Where one turn sends some rows of the set: a few examples, then the rows asked
K855: [ 0.07 -2.10  0.85  0.59 -0.10 -0.14  0.93  1.39 -1.36 -2.08 -1.56 -2.04
 -1.36 -1.62 -0.78  2.57 -0.07  1.03  1.58  3.04 -0.79  0.05 -1.44  0.69
 -0.66 -1.30  1.72  0.89  0.78]
K900: [ 0.66 -0.69  0.04 -3.08  0.67  2.18  1.21  1.26  1.37  0.60 -0.78 -3.35
  1.53  0.80  1.13  0.68  3.05  0.46  1.11 -0.36  0.34  0.91  2.05 -1.13
  0.56 -2.51  2.27 -0.65 -0.38]
K587: [-0.93  1.00 -1.47 -0.65 -1.20  1.10 -3.39 -1.84  0.53 -0.98  1.40  0.95
 -0.47 -1.91  0.36 -2.29 -1.61  0.99 -3.96  0.60  0.78  2.03 -0.76 -0.74
  1.62  1.41 -0.18  0.86 -0.38]
K951: [-2.43  2.23 -1.10  0.45 -0.49  0.83 -3.18 -0.03 -1.58 -2.64 -0.11 -2.65
 -2.05 -0.76  2.21 -1.53  2.53  1.48 -0.82  0.47 -0.53  1.80 -2.08  0.79
 -0.86 -0.09  0.23  0.93 -2.26]
K397: [-0.36 -0.15  2.24  0.84 -1.25  0.65  0.57 -1.38 -0.17  1.54  1.79  2.42
  1.62  1.42  0.67  0.18  2.83 -0.34  0.90 -2.88  0.04 -0.71 -2.22  1.60
 -0.83 -2.34 -1.72 -0.33 -2.16]
K863: [-1.33  2.18  0.75 -0.22 -0.81  0.01 -3.32 -1.11  4.06  0.64  1.67  0.96
  1.05 -0.12  0.42  0.15 -1.52 -0.37 -0.76 -1.07 -0.57 -0.29 -0.31  0.99
 -1.06 -1.02 -0.65 -1.06  2.23]
K49: [ 0.38  1.43 -0.10  0.77 -0.53  0.97 -1.65 -1.42 -1.43  0.33  2.39 -1.58
 -0.29  1.96  4.19  0.60  0.49 -0.17  1.19  1.10 -0.01  0.96 -2.75  1.32
 -1.04 -2.82  1.31 -0.82  1.06]
K362: [-1.43  0.49  0.10 -1.52 -1.12  0.75  0.76  1.17  0.87 -1.04 -2.61 -0.94
  0.56  2.02 -0.09 -2.78  2.11 -2.12  1.03 -0.90 -1.12  0.48  2.39 -1.92
 -1.41 -1.54  0.69 -2.92 -1.61]
K302: [ 3.95  0.54 -1.83 -0.13 -0.58  0.23  0.51 -0.12 -2.84  1.63  0.15 -0.41
  1.01 -0.82  0.64 -1.47 -1.39 -1.03 -1.60  0.31 -2.36  0.47  1.64 -0.92
  1.06  2.14 -2.10  1.00 -1.57]
K229: [ 1.41 -1.39  0.60  2.14  1.90  2.27  1.78  0.62 -1.72  1.28  1.79  2.06
  0.29  0.34  1.71  0.26  2.43 -1.61  0.90 -2.13 -3.00  0.42  0.38 -0.03
 -0.98  0.94  0.84  0.90 -2.04]
K2: [ 1.31 -0.04  1.56 -2.10  1.79  3.08  1.26 -0.96 -1.92 -0.33  0.41 -1.24
  1.66  1.37  0.71 -1.40 -0.60  0.39 -0.62  0.39  2.99 -1.10  2.75 -1.17
  1.06 -0.30  2.45 -0.37  0.84]
K955: [-0.92  0.04 -0.63  0.54 -2.73 -1.44  1.99 -0.22  0.80  0.54 -2.07  0.72
 -0.66 -2.38 -2.45 -0.70 -2.17  1.54 -0.26  2.37  0.57 -0.41 -1.02  0.67
  1.68 -1.24 -0.13 -1.25  1.59]
K200: [-2.64 -0.76  1.51  0.91 -1.45  0.85  1.61  1.33 -0.17 -0.22 -3.87 -0.05
 -1.75 -1.43 -1.49  0.65 -0.32  1.87 -0.68  2.45 -1.78 -0.16 -0.72  0.97
 -1.56 -0.39  0.19 -1.14 -0.22]
K512: [ 1.20  0.31 -3.54 -1.31 -0.09  0.46 -1.75 -1.42 -1.38 -1.51  0.65 -2.17
 -0.91 -1.88  2.03 -1.57  0.80  0.83 -1.75  0.92 -0.82  2.12 -1.39  0.38
  2.41 -0.18  0.52  3.28 -1.49]
K605: [-0.75  0.22  1.46 -0.89  1.79 -1.56  0.01  2.09 -2.66  1.66 -1.67 -2.26
 -0.97 -0.68  1.09 -0.17  1.91  0.09 -1.15 -2.40 -1.39 -0.03  0.30  1.51
  0.01  2.68 -1.92 -1.30 -1.61]
K96: [ 0.25  1.38 -0.26  1.71  1.07  0.04  2.60 -0.20 -0.94  2.32  1.71  2.48
  0.73 -0.25  0.00 -2.89  1.23 -0.30  0.19 -4.05 -0.76 -1.05  1.17  2.01
  0.71  1.23  0.11 -0.66 -0.54]
K754: [-0.23  0.95  1.12 -1.86  0.14 -1.09  0.47 -1.67 -0.79 -1.26 -1.45  1.53
  1.16  2.07  0.23 -2.31 -0.36 -2.50  1.01  0.27  1.33 -2.49  1.98 -2.35
  1.76 -1.72  0.36 -1.52  0.43]
K588: [-3.62  2.02 -0.55 -0.32  0.77 -1.10 -3.34 -0.34  0.29 -0.94 -1.24  0.39
 -1.97 -2.56  1.37 -0.91  1.56  0.66 -1.86 -0.03 -0.12  0.44 -0.85 -0.76
  2.37  1.42 -1.92  0.62 -1.23]
K192: [ 1.67 -0.61 -1.04  1.17 -1.10 -0.94  1.74  0.96 -1.86 -1.46 -0.11 -0.84
 -0.77 -1.72 -2.23 -0.95 -2.53  1.61  0.13  2.88  0.57  1.06 -0.13  0.72
  0.33  0.53  3.01 -0.58  1.45]
K718: [ 2.70  0.43  0.62  1.88 -0.30 -0.16 -0.34 -0.16  0.61 -0.13  4.68  1.32
  2.95  0.07 -0.44  0.33  1.34 -0.47  2.31 -2.21  1.21  0.04 -0.14  0.25
  0.00 -0.64  0.23  0.31 -0.98]

K49 moves to K605
K855 moves to K200
K512 moves to K951
Where do these go?
K754 moves to K2
K718 moves to K229

